128 stands for zero in the data rows.
Each row of this table is followed by its label. One hidden rule gives the labels. It looks at one to three of the table's principal directions, none of them among the few with the most spread.
[143 158 127 164 108 100 107 124 132 142 100 138 120 105 157 130 139  72  97 153 108 163 139 121 128  53 157 173 126  70 148 173] 2
[186  95  99 121 124  81 137 120 137 155  65 163 108 101 104 155 137  69 120 166 108 138 168 186 101 135 148 145 198 149 112 119] 2
[ 47 167 218 120 101 199 196  95 121  67 193  86 110 159 143  95 110 249 223  56 189 105  39   0 185 145 146 108  29 138 188 116] 2
[135 195 135 197 108 133 134 196 129  93  90 115 129  86 180 124 109 130 123 110 173 139  71  73 168  59 204 159 165  77 185 143] 2
[ 95 107 148  85 121 130 166  55 139 145 169 138  85 152 107  89 118 151 182 113 141 103 121  96 138 133 111 114  73 153 129 138] 2
[129 144 194 141 139 157  99 133  84  88 113  62 141 141 135 147 118 170 126 101 144 124 105 107 121 186 168 170 145 124  94 109] 2
[137 172 147 184 118 135 123 164 112  99  80 139 132  99 147 145 145 128 126 130 124 165 108 106 150  85 148 154 138  86 158 141] 0
[140 164 152 172 121 144 127 203 113  70  65 107 133 105 137 164 130 148 126 116 149 162  98 113 153 112 164 156 178 104 163 117] 2
[117  96 120 105 134 126 123 118 126 135 145 129 119 147  95 115 135 137 136 121 121 112 140 159 132 156  98 116 125 145 110 108] 1
[125 150 144 167 119 139 169 112 116 120  94 178 103  96 128 125 140 153 180 119 145 136  90  93 166 106 145 134 123 119 160 131] 0
[122 125 129 136 124 125 187 132 133 111  74 187  58 104  88 107 127 156 208 116 164 129  98 127 183  92 123 121 152 143 166 125] 2
[128 125 157 129 112 131 155 138 124  96 105 110  98 125 107 124 123 155 167 105 160 117 100 108 159 142 162 146 156 134 151  98] 2
[139 171 122 144 128 151 154 200 154  82 118 127 167 110 157 151 125 147 134 132 143 141 111  85 135 111 120  82 133 133 176 113] 2
[165  98  81 106 142 101 108 143 148 151 130 134 155 123 117 144 134  80  90 162 105 117 173 190  98 151 105 109 164 142 102 105] 1
[ 70  98 147  93 129 165  84 126 108 118 228  46 167 193 115 113 129 181  97  82 124  98 121 128 128 206  99 118  76 132 101  90] 2
[133 123 125  97 117 105 120  76 151 167 155 151 144 151 139 130 159  74 101 173  50 167 195 120  71  95  75 105  53 131 117 175] 2
[ 68 113 133 101 100 115 126   0 135 202 229 135 105 160 150  78 127 106 123 124 110 112 129  86 126  92 127 151   7  94 127 190] 1
[114 124 111 119 113 111 116 108 141 160 170 114 126 141 147 101 116 103 102 124 125 115 132 119 118 106 146 134 107 117 128 150] 2
[ 92 147 187 110 142 202 165 175 119  40 166  64 154 152 118 127 107 249 194  67 192  84  64  55 166 215 119  79 113 169 149  52] 1
[149 128 105 102 148 130 156 138 157 125 135 138 146 117 137 138 106 127 143 145 151 103 133 125 112 145 118  83 144 163 128 112] 2
[109  81  79 110 133 116 135 115 133 162 144 166 104 134  90 113 132 125 131 124 128 114 134 187 147 132  96 114 134 142 124 122] 2
[139  94 116 126 163 137 147 152  99 117  63 162  88 116  77 141 114 170 167 112 161 116 112 193 143 174 122 123 208 182  95 103] 0
[193  69 132 132 141  90  58 136  82 133  51  88 125 118  77 185 143  81  73 147 111 128 168 254 105 213 173 220 254 117  53  75] 0
[168 156 140 144 117 116 141 153 141 110  86 137 140 109 145 144 142 102 129 153 105 154 147 102 106 107 140 120 143 132 143 130] 2
[128 133 132 140 125 123 153  81 126 146 109 179 106 108 127 133 141 120 155 145 119 144 126 117 137 100 121 136 103 118 140 153] 1
[127 109  83 177 144  96 184  99 107 168  37 249   0  61  80  66 100 137 220 106 209  91  65 184 220  62 173 167 215 127 137 151] 1
[128 138 175 129 122 132 190  97 126 102  79 167  64 113  99 107 132 162 222 119 150 130 104  85 162 110 131 127 122 149 151 128] 2
[145 125  97 149 124  98 118 135 129 151  90 150 104 103 132 132 119  86 105 141 135 139 130 166 133  85 161 164 174 105 132 154] 1
[140 134 106 141 131 111 113 142 129 148 108 152 128 124 137 123 135  97 103 144  99 151 151 149 108  94 117 124 135 128 118 159] 0
[118 179 140 150 137 140 176 106 139 125 108 184 100 100 160 106 113 144 183 135 150 140 100  64 145  56 124 107  89 125 157 182] 0
[105 125 124 118 127 127 147  44 134 175 187 161 121 129 141  89 127 127 153 128 128  96 120  95 131 123 119 114  60 125 120 147] 0
[167 103  87 172 145  92 113 170 101 138  22 176  71  82  83 136 126 100 127 133 151 132 122 235 162 110 161 181 255 117 109 119] 1
[ 66 148 138 122  97 141 120  93 141 140 214  75 132 151 175 107 100 134 103 101 160 115  89  65 150  87 166 158  57  73 168 166] 2
[188 155 142 180 131 109 137 164 108 108  10 160 104  76 131 159 133 107 141 146 133 161 123 142 126 105 182 168 217 125 127 133] 1
[179 107 114 162 137 100  80 216  97 100   8 121 112 107  85 182 146  95  83 143 111 177 154 237 126 133 147 187 255 116 108 108] 1
[103 144 142 125 100 135 127 131 140 120 172  96 143 149 149 113 134 133 115 114 117 135 122  79 129 110 132 121  80 113 157 136] 2
[ 97 138 137 101 122 137 120  93 145 144 197 125 154 166 146 103 147 124 117 138  78 141 159  87 101 107  68  87  25 127 127 159] 1
[116 158 127 155 147 163 194 129 127 114 116 201 116  97 132 107 125 189 208 111 162 111  80  78 166 119 107  72 109 158 155 124] 0
[134  71 100  57 133  99 132  72 156 173 166 128 119 154 104 127 118  91 118 154 112 106 177 171  88 156  99 110 118 164  96 129] 2
[179 133 122 114 137 115  88 167 142 118 133  65 189 127 156 161 115  88  67 152 120 114 161 144  76 171 155 131 174 130  99  98] 2
[136 110  77 158 127  88 132  99 125 180  91 200  77  88 113 111 128  81 131 144 141 125 122 187 162  71 148 166 165  95 133 156] 1
[122 145 159 127 135 153 168 115 126 101 129 126 116 117 132 120 108 175 184 108 174 100  88  81 152 149 147 118 126 143 140 109] 1
[136 166 147 137 155 160 143 179 130  76  91 140 145 119 134 151 128 163 155 138 132 153 125 107 128 118  86  88 126 143 139 128] 0
[116 144 142 112 116 127 111  98 142 138 161 118 152 150 153 139 146 100  99 155  80 164 163  99  96  94  94 124  53 105 134 169] 2
[137 172 174 148 122 148 147 141 123  92 103 116 137 120 155 140 127 152 151 123 132 147 110  62 121 120 151 126 117 132 145 137] 1
[ 66 132 116 162 100 116 152  35 110 193 152 179  49 113 148  71 104 130 155  94 171 116  63  97 185  45 190 189  83  79 157 206] 1
[ 89 154 176 101 128 166 168  96 134 111 172 125 125 162 143  95 122 187 182 106 123 128 115  37 115 129  93  73  37 171 134 151] 1
[133 131 152 128 137 140 158 140 123  93  91 144 101 120  99 124 132 161 183 120 146 126 115 121 153 137 113 117 144 148 137 106] 2
[109 118 146 109 132 143 145  91 125 130 141 153 121 146 109 126 147 150 158 131 103 142 140 116 124 138  77 103  75 148 124 136] 1
[ 90 159 176 128 112 155 132 101 123 113 174  93 137 151 159 111 125 160 139 105 130 132 104  48 129 118 137 130  56 113 144 151] 1
[ 98 186 150 163 114 168 199 153 139  85 129 162 117 106 153 102 123 195 204  96 171 126  61  24 181  87 134  83  87 133 201 129] 1
[177 142 130 181 117  95 150 138 110 126   0 170  69  65 130 173 115  93 141 147 159 168 105 151 144  74 219 208 230 104 149 160] 1
[123 143 103 178 135 124 159 163 115 123  46 206  65  86 110 119 124 141 169 120 159 154  91 153 183  55 133 140 176 117 162 160] 1
[122 140 145 135 116 122 113  91 119 148 138 115 128 131 155 130 123 109 106 132 117 142 129 106 110 108 158 162 103 104 122 165] 0
[187 128  80 150 131  93  98 190 141 133  63 140 155  95 136 182 139  56  64 175 100 166 171 195  97 104 140 145 207 112 128 130] 2
[152 149 127 151 131 127 149 107 128 142 121 166 143 102 150 123 138 121 145 141 118 120 125  98 117 129 138 111 118 137 125 129] 0
[125 134 162  81 146 176 126 144 142  83 206  55 209 167 143 143 124 179 128 118 127  91 136  78  94 228  90  62  84 171 110  65] 0
[162 111 116 162 115  74  99  95 109 169  67 170  86 100 105 121 158  58 110 156  93 151 157 190 134  88 152 195 168  87 108 149] 0
[131  75  78  97 132 105  89 100 130 188 192 112 155 152 119 111 127  94  73 130 104  87 161 187  95 182 122 121 134 144  77 108] 0
[178 154 108 135 145 114 135 168 149 122  62 167 146 101 149 170 133  86 111 181  95 177 170 139  81  87 105  99 155 146 130 161] 1
[ 72 137 196 110 118 170 195  77 118  94 154 130  74 150 106  82 117 221 236  76 173 104  70  38 178 141 122 110  62 157 156 121] 2
[ 53 109 182  81 102 159 129  46 119 139 249  66 129 199 128  77 128 184 146  77 122  94 110  54 129 176 118 120  12 140 119 125] 2
[122  94 149 110 135 155 128 191 109  68 110  87 127 153  66 145 139 190 151  93 144 118 117 162 154 210 105 115 178 165 124  48] 2
[122 126 102 143 113 118  94 133 131 146 161 106 156 124 147 135 132  97  75 130 125 123 127 145 136 119 149 156 128  80 139 125] 1
[ 92  92  95  54 131 134 114  71 163 179 255  87 181 181 148  99 110 120  89 127 116  72 156 116  86 178  89  72  45 153 101 121] 2
[141 102 119  85 116 112  95 108 145 153 176  64 170 155 150 159 115  87  61 146 109 120 164 140  72 168 153 144 127 130 105 125] 2
[ 92 176  96 187 136 155 176 164 130 117 105 187  96  77 160 114  91 172 171  99 212 123  39  92 205  46 160 124 141  97 196 164] 0
[105  78  66  81 143 116 131 125 152 166 176 140 115 150 101 100 106 122 119 123 142  92 141 183 128 138  91  90 133 160 114 123] 1
[155 155 172 124 135 147 145 134 129  89 114  92 152 118 151 155 112 149 149 130 151 117 116  79 110 168 160 126 142 145 125 104] 2
[153 102 101 116 118  93 110 152 145 134  98 130 123 128 104 150 144  76  94 157  98 154 171 185 115 109 114 141 164 119 132 125] 2
[104 168 149 148 149 167 160 151 124  88 135 133 120 113 139  93 102 194 190  93 189  93  69  74 176 124 128  98 118 133 147 115] 2
[154 124 114 166 143 103 133 138 103 139  38 179  66  89 105 118 118 117 153 128 152 132 113 180 152  98 163 169 210 127 111 146] 0
[157 164 134 169 128 107 146 115 130 133  76 175  99  81 145 110 129 100 159 147 139 132 118 108 147  70 157 149 145 101 141 152] 0
Here are more rows. What is the label of each one?
[207 132  93 203 130  81  84 216 100 118   0 137 110  59 123 190 125  60  70 154 145 165 128 231 138  98 219 224 255  80 123 122] ~ 1
[141 123 134 149 124 113 133 139 114 119  61 164  89 112  96 135 150 118 147 136 114 161 135 158 146 100 121 151 158 120 136 135] ~ 2
[ 87 121 165  94 129 160 149  85 126 115 184 104 127 158 121 114 121 181 166 102 146 103 107  83 138 168 109 110  68 146 128 115] ~ 2
[121 114 101 146 128 118 121 123 117 153 122 150 109 116 122 118 123 120 120 119 140 120 114 159 147 117 146 148 150 116 125 136] ~ 1
[135  96 122 114 156 132 112 132 107 130 114 133 124 138  92 133 131 144 131 125 122 117 143 184 119 179  99 121 158 159  82 105] ~ 2
[185 140 106 171 138 107 114 198 125 103  37 144 132  78 122 169 135  91 108 155 137 150 134 182 140 110 153 157 226 102 138 107] ~ 1
[ 94 187 226 127 119 205 126 180 115  28 174  10 191 167 169 153 116 222 137  80 155 132  80   8 129 183 146 115  75 126 156  92] ~ 1
[121 108 156  77 100 107  78  72 141 152 195  52 161 181 143 140 143  76  61 151  68 144 188 118  69 144 121 157  62 104 104 145] ~ 2
[147 170 123 143 139 140 145 191 145  94  94 127 144 106 161 148 105 134 129 136 151 144 116  99 120  97 141 104 157 136 153 141] ~ 1
[120 129  89 193 133 113 143 125 100 160  68 219  66  80 110  99 132 129 158 114 153 131  86 170 188  69 150 159 170 102 140 156] ~ 0
[129 146 148 113 124 137 127 105 139 131 179  95 164 143 163 116 121 130 119 128 118 109 134  73  96 150 136 107  84 139 117 127] ~ 1
[118 130 123 166 139 142 181 137 109 113  70 205  71  90  90 109 133 177 210 105 170 120  77 135 197 112 124 121 159 139 154 114] ~ 0
[117  93  93  78 133 121 122 124 153 151 185 118 145 160 115 113 124 117 108 133 112 106 160 155 103 153  84  82 108 161 111 116] ~ 2
[133 143 105 159 137 136 162 182 128 110  94 160 107  97 124 106 110 160 167 104 177 104  83 125 168 117 150 105 183 148 151 106] ~ 1
[185 117 114 144 149  94 109 143 114 136  33 158 106  96 109 161 132  80 113 165 113 154 162 202 105 119 140 164 212 130  92 138] ~ 0
[134 125 116 154 112  98  96 150 120 137  83 145 104 124 113 130 155  84  95 143  89 176 154 172 134  70 120 165 145  90 135 157] ~ 2
[174 124  83 159 123  85  97 149 134 155  75 158 135  90 133 161 146  49  74 172 100 159 162 192 117  86 144 165 183  87 130 142] ~ 1
[109 155 132 182 120 138 113 166 101 113 100 117 108 110 145 122 112 147 119  95 167 135  76 122 171  91 183 178 162  85 150 145] ~ 0
[156 120 121 140 132 101  78 136 111 152 105 130 139 136 123 123 154  82  80 148  67 152 178 174  88 125 115 141 144 126  82 142] ~ 2
[118 159 116 122 137 162 182 162 159 104 158 161 160 125 146 116 129 172 170 123 135 121 114  65 131 125  80  32  84 171 166 115] ~ 1
[133 104 124 104 151 134 147  91 126 140 149 143 124 127 108 112 118 149 165 124 148  79 124 139 131 183 114 103 131 162  97  95] ~ 0
[132 167 133 122 151 164 168 192 147  78 121 103 147 117 162 138  76 179 158 109 193 106  86  74 127 139 151  80 159 170 150 116] ~ 1
[137 127 148 124 123 124 139  80 125 143 138 144 130 128 127 117 146 124 148 135 105 121 140 104 115 145 122 121  96 137 114 124] ~ 0
[ 45 138 148  85 109 164 151  87 155 128 240 117 137 186 140  82 136 172 152 105 109 130 123  45 137  99  54  66   0 130 166 158] ~ 2
[144 145 125 138 137 141 152 140 133 120 125 154 150 113 137 126 135 144 151 131 126 118 124 103 124 145 116  86 124 153 131 109] ~ 0
[154 133  95 151 151 122 146 148 129 136  83 198 122  93 117 129 139 121 148 148 124 133 134 159 135 112 101  99 158 144 125 127] ~ 0
[182 129 109 156 146 111 137 138 122 132  60 179 127  82 118 154 140 103 140 158 125 131 138 167 127 134 135 133 189 132 116 111] ~ 0
[165 104  91 156 136  88 101 110 110 172  68 197 112 100 101 144 166  66 101 170  77 161 172 214 118 105 108 157 162 108  99 146] ~ 0
[ 82 154 147 120 129 165 171 124 139 104 148 144 115 139 138 120 118 179 173 112 148 142  98  68 150  95  96  91  65 138 169 156] ~ 1
[116 101 120 109 144 134 110  83 112 162 162 140 141 147 118 126 136 132 116 131 102 117 147 154 106 166  95 117  97 145  84 131] ~ 2
[106 112 121 166 134 132 137 104  91 142 109 169  79 104  96 100 128 160 169  94 169  99  77 157 194 133 152 165 156 108 126 114] ~ 0
[173 126 123 130 130 112 121 166 136 111  57 159 146 118 109 188 171  88 106 180  63 198 188 169  92 113  79 116 150 136 131 132] ~ 2
[161 158 149 173 115  96 134  71 115 156  68 181  94  86 148 124 147  78 142 160 105 157 135 110 126  65 166 180 125  88 128 177] ~ 0
[136 161 116 155 107 123 131 133 143 136 135 117 153 102 183 150 113 101  96 136 145 134 107  88 125  93 187 150 129  91 165 149] ~ 2
[168 110  93 115 133  96 104 141 143 155 107 152 154 131 122 150 156  67  82 175  59 161 199 181  72 123  85 105 139 147 101 138] ~ 1
[ 85 181 173 109  97 155 172  90 167 108 212 101 146 149 180  94 120 154 164 116 137 120 104   0 135  86 122  88   6 114 188 152] ~ 2
A new table starts here. A hidden rule labels the rows of this table. It goes by one to three of the table's principal directions, not those with the most spread.
[100 156 114 166  58 149 155  92 131 133 147  78 202 181 168  18 138 103 121 124 166 154 169 178 129  57  46 180 168 149 152 153] A
[147 124 133  70 162 152 114 123  90 137 109 169 101  87 164 169 105 103 112 134 107 138 114 116 134 154 122 103 125  84 141 139] B
[133 176  65 115 131 159  89 130  91  79 165 184  73 144 116 134 148  73 143 139 147 110  50 148  58  10 126 136 167  68 191 150] C
[ 98  95 142 184 114 105 119 194 197 140 161  95 124 153  31 189 161 206 146 100 122 108 138  75 123 131 158 140 133 160 126  99] C
[117 141  87 117 102 148 119 117 131 132 152 110 135 156 125  64 169 102 169 173 153 145 129 151  76  46  84 159 177 112 131 143] A
[165 190  82  59 171 164 117  48  31  80  99 204  70  81 232  87 128   4 106 178 110 135  61 198 104  89 130 126 157  72 133 173] A
[146 149 113 103  92 136 155 107 102 154 118 131 147 150 154  92 116  90 130 153 154 137 135 122 102 105  68 142 158  97 121 160] C
[167 138 132 110 113 123 149 122  97 160  88 155 148 118 137 166  83 127 102 120 125 118 133  94 145 154 109 109 108  86 135 162] B
[ 60  94 155 165 131 114 134 135 180 121 139  73 145 166  95  92 155 164 137 118 120 139 153 157 148 143 160 148 128 178 105  98] B
[152 182  87 167  88 124 126  86  98 111 131 139 154 105 189  68 151  96 119 136 130 135 102 174 124  74 116 154 141 131 139 162] A
[169 175 104 101  55 125 187  82 116 192 121 102 175 151 179  55 136  85 136 173 164 168 176 116  95 115  13 166 196 125  91 170] C
[ 71  79 176 185 109 104 151 135 202 151 153  32 173 136 131  75 176 185 138 119 117 157 197 139 168 189 128 171 141 238  68  77] A
[123 146  85 124 123 148 104 128 135 106 173 123  98 137 122  89 184  97 168 166 146 135 109 148  69  47 106 157 182 130 134 124] C
[106 166 102 227  45 105 149 134 202 110 173  54 175 185  92  26 202 143 153 146 166 134 162 159 102  53  99 188 184 206  99 133] B
[ 89 106 161  94 131 140 147 120 111 154 119 125 137 144 164 125  99 117 104 110 123 151 134 130 145 169 104 132 138 112 132 125] C
[ 80 125 156 155 103  98 170 112 181 151 131  66 167 174 118  72 146 156 129 121 130 163 175 151 148 169 123 151 147 188  87 112] B
[ 99  85 185 152 139 100 131 170 177 112 154  92 130 134 122 123 107 173 132  91 148 126 148 120 153 209 160 102  84 198  99  60] C
[ 62  54 186 183 106 100 148 160 211 173 156  28 178 148 101 108 163 214 146 104 121 151 202 108 167 197 125 164 130 223  78  68] A
[ 87 125 125 105 140 138 121 116 127 126 137 126 122 152 133 103 132 118 136 128 126 153 117 159 118 113 131 130 141 115 144 122] B
[ 89 112 158 202  90  93 165 136 197 147 117  58 178 162  85  98 163 183 119 121 113 132 183 130 167 164 144 162 138 197  75 126] B
[155 101 122 145 140 112 113 167 157 139 128 121 126 131  37 194 125 187 158 122 132  92 145  74 124 121 154 108  89 128 136 112] C
[143 104 169 121 139 119 129 138 142 153 116 116 157  88 154 154  96 169 112  99 116 148 171 108 180 209 126  96  84 157 124 106] B
[136 129 102 104 153 149 109 122 112 119 129 145 101 126 106 144 142 111 145 150 122 119 115 129 104  83 130 131 140  99 146 136] A
[ 44 127 140 187 133 126 114 147 191  74 172  90 109 168  91  93 186 144 126 108 116 138 117 180 130 104 176 159 164 189 127  97] B
[111 132 136 125 102 126 156 119 158 149 145  85 149 162 132  77 145 124 141 142 149 156 169 133 115 132  81 152 166 161 103 120] B
[155 102 131 101 118 135 132 137 126 178 123 113 158 123 117 150 106 155 149 131 142 134 172  84 129 136  80 120 113 112 137 125] A
[132 113 140 130 116 121 149 124 150 156 139  88 151 137 125 112 135 144 142 131 141 139 174 111 131 148  93 145 137 165 106 108] C
[130 124 147 132 162 106 128 134 134 116 106 148 100 106 111 179 122 146 109 114  94 116 112 119 154 185 190 104 103 137 109 120] B
[111 145 138 179 111 111 150 122 136  94 120 121 135 154 125 103 126 120 100 112 131 104 116 152 145 129 156 141 125 155 111 136] C
[161 160  94 118 107 131 142  96 139 148 145 102 134 120 143  82 177 105 158 175 138 156 162 132  96  97  73 161 183 155 101 137] A
[145 107 142 134 181 124  92 160 118  85 129 166  81  84 113 198 107 144 119 101 111  89  90 112 145 159 198  87  72 130 142  98] C
[165 135  97  83 176 147 108 104  95 117  95 165  89  97 117 152 139  96 142 175 103 115 113 133 113 103 149 114 126  85 124 153] B
[162 129 121 129 151 121 115 146 131 109 130 146  99 113  95 170 123 136 138 130 131 100 118 103 118 130 153 107 107 130 127 116] C
[132 152 106 185  90 123 120 139 132 111 136 131 155 142 108 121 133 142 120 107 139 107 112 136 129  72 133 137 119 122 161 150] A
[ 72  72 183 176 144 114 115 157 201 130 148  64 142  91 133 122 180 194 125 111  84 158 172 140 184 207 170 144 126 223  82  74] A
[122 142 124 153  99 117 129 136 139 120 154 119 136 135 144  99 140 128 132 121 146 134 118 137 115 117 119 138 140 149 126 120] C
[158  87 161  87 124 105 145 152 144 210 112 111 164 113 114 181  82 191 146 114 135 150 184  55 148 215  97  92  86 124 114 106] C
[ 80 103 161 166 104  98 159 114 162 154 122  73 163 129 159  76 162 153 121 131 105 156 156 150 161 189 140 163 144 188  63 114] C
[115 130 122 161 138 123 117 117 148 106 134 110 127 117 122 108 165 137 133 133 109 129 131 158 140 118 160 143 130 165 116 119] A
[144 155  81  84 173 152 104  94  71  92  99 189  77 122 122 137 129  69 134 165 111 107  71 161  97  65 162 116 130  56 151 165] B
[204 151 101 101 106 133 137 112  82 168 103 160 140  86 160 157 111 109 125 150 130 122 131  86 118 123  80 124 130  85 130 167] A
[125  86 147 177 109 112 115 201 195 157 151  91 155 143  28 201 132 226 147  91 133 108 170  57 141 135 134 119 101 152 147 101] B
[136 143 105  78 187 157  89  98  56  89 114 201  71  80 181 154 115  72 112 132  97 124  56 165 123 109 169 105 115  70 166 140] A
[215 187 103 135 101 110 142 106  70 124  93 189 135  84 176 152  87  96  93 122 133 101  94 110 135 133 122 104 100  93 135 176] B
[146 119 123  28 140 153 122 131 101 176 139 150 108 119 159 143 104 103 155 154 148 167 132  95  86 139  62 106 152  74 141 123] C
[141 112 168 178 166 107 118 144 142  79 132 129 105  75 143 166 121 152  97  86 105  96 122 129 182 202 198 109  76 201 106  82] C
[120 121 126 143 130 125 126 148 145 123 136 123 110 137  90 151 150 138 134 133 123 112 123 111 116 118 141 139 144 133 118 125] C
[138 186  81  52 125 142 161  31  97 132 117 119 114 144 206   0 173  20 162 229 144 187 137 206  69  89  67 163 213 123  69 161] C
[ 74 103 168 216  97  90 163 132 199 128 145  43 178 169 101  77 156 184 125  99 131 130 181 146 168 167 146 167 124 231  83  90] C
[148 116 142 143 101 126 136 157 132 152 122 125 149 117 123 158 115 149 115 118 133 114 143  84 139 147 105 127 122 124 124 137] A
[128 166  96 187 116 136 112 113  81  62 123 172 122 135 140 120 119  92  93 101 129  76  57 170 131  49 168 141 110 100 176 162] A
[ 51  84 147 201 140  93 144 130 205 112 133  48 138 184  42  89 190 182 154 135 108 115 161 159 146 134 197 170 130 209  70  92] C
[ 64 121 123 204 103 121 126 150 162  83 142  99 144 202  61  90 146 147 129 109 144  93 111 162 123  61 168 155 126 140 143 130] C
[ 35  91 164 164 110 144 144 107 177 135 141  40 184 162 155  29 173 143 123 127 114 174 190 192 169 133 106 183 164 196 105 110] A
[134 119 153  68 143 155 113 151  74 114 137 182 108 120 190 149  44  91 104  93 163 125  89 117 123 155 104  79  93  76 176 114] C
[125 103 156 108 120 119 149 131 117 179 100 128 156 127 136 161  89 152 110 108 118 138 146  95 156 183 114 116 108 105 126 135] A
[106  79 139 133 148 128 102 164 153 147 141 114 125 121  81 180 137 183 148 111 112 123 135  97 136 137 151 123 108 128 143 100] A
[ 45  80 122 178 123 110 124 170 255 143 172  23 123 202   0  98 248 204 207 176 118 142 186 124  88  84 153 186 197 201  70  90] B
Here are more rows. What is the label of each one?
[134  91 146  97 180 125 105 152 118 127 123 153  96 106 104 198  96 153 136 108 116 111 112  98 137 168 170  88  78 110 143  97] -> C
[129 139 114 121 136 128 136  78 126 141 127 107 121  89 178  87 190 103 136 170  93 163 143 159 129 138 118 168 178 165  81 131] -> A
[155 169  60  84 124 136 135  90 117 149 131 136  94 145 100 105 188  82 177 206 129 143 120 129  53  50  91 162 207  92 107 164] -> C
[130 135 138  98  89 157 162 101  80 164 108 132 171 145 194  98  84  85  93 123 147 143 147 126 138 125  44 146 149  88 147 165] -> A
[ 86 132 129 179 107 120 157  84 151 117 127  71 156 147 150  38 185 114 125 152 113 141 155 186 145 116 130 188 168 191  78 133] -> A
[113 142 113 192 131 131 110 147 157  74 130 127 108 136  71 138 173 134 116 132 107  91 109 146 131  77 180 147 143 145 129 144] -> B
[109  98 125 176 104 109 115 202 237 143 182  60 130 172   0 148 193 211 191 141 149 122 178  75  91  96 125 145 157 184 108  88] -> B
[115 165 126 130  75 132 133 146 141 136 161 131 145 151 154 105 122 120 114 106 156 162 120 129 108 111  78 130 167 120 157 140] -> B
[162 123 135 133 142 119 121 160 137 125 114 147 119 119  77 196 100 159 122 111 128  97 132  85 138 146 151  94  89 117 140 127] -> B
[112 148 109 143 113 129 144  96 118 112 125 116 140 162 134  70 139  99 131 143 141 125 123 167 116  85 122 153 145 130 123 144] -> C
[113 137  97 130 150 131  96 139 133  94 139 151  91 140  83 138 152 126 150 140 122 115  84 147  97  73 174 120 130 102 149 131] -> B
[179 150  88  62 125 158 114  97  64 159 117 171 121  80 194 125 125  78 139 169 127 149 109 122  98  95  72 126 151  63 145 165] -> A
[161 195  71 190  55 120 152  93 114 126 123 126 170 151 127  79 157 103 121 143 145 111 121 145 108  34  92 175 164 120 137 189] -> A
[151 141 139 120 142 122 150  90 103 117 107 133 118  93 190 103 127  89 107 145 115 129 130 148 147 174 132 134 130 155  84 129] -> C
[150 156 103  46 129 135 175  57  79 167  85 141 120 149 168  75 124  51 139 197 133 154 136 144  91 126  76 144 177  82  83 172] -> C
[117 106 105  86 165 139 114 128 132 145 127 129  99 152  61 160 145 136 169 156 120 126 130 113  94  93 136 128 139  93 137 125] -> C
[135 124 152 124  98 121 166 123 152 169 117  90 161 132 146 101 135 132 123 146 132 152 185 109 141 174  78 145 157 158  81 134] -> B
[ 92  64 192 176 137  96 132 186 221 144 148  58 150 132  64 161 139 227 138  92 119 131 193  90 174 216 164 119  94 218  92  61] -> B
[179 133 123   0 145 173 129 100  34 198  93 199 119  83 211 184  58  74 109 139 122 164 120  85 117 155  43  94 137  14 172 168] -> A
[ 75  80 172 220 134  99 130 163 207 107 144  60 142 136  70 134 172 202 125  98 101 109 163 129 177 172 193 153 111 226  88  80] -> A
[128  82 168 157 135 117 129 183 172 131 125 102 141 139  61 178 106 188 128 102 135  96 167  79 155 169 147 106  85 155 120 100] -> B
[176 151 111  46 144 143 137 102  70 157 104 181 101 106 165 161  94  80 123 151 128 140 110 104 104 139  91 106 141  63 136 156] -> C
[110  99 145 151 176 125 111 147 124  92 112 148  95 123  82 191 117 148 110 101  99  82  99 123 154 143 205 113  87 125 138 114] -> C
[175 142 116  46 124 154 137  99  55 190  87 180 148 102 180 171  66 101 106 126 122 151 129  97 133 136  64 103 120  34 174 177] -> A
[105 118  96  93 183 142  78 148 130  99 150 160  60 136  67 168 155 126 167 146 116 121  76 135  80  74 178 112 135  86 159 113] -> C
[ 90 141 128 159 117 130 153  85 121 123  99 114 148 144 145  91 153 108  95 132  94 133 129 173 158 118 142 169 157 134 112 163] -> A
[142 167  72 131 123 134 111 108 101  97 149 154 100 137 126 103 154  88 152 151 144 114  79 154  77  41 131 144 151 103 150 143] -> C
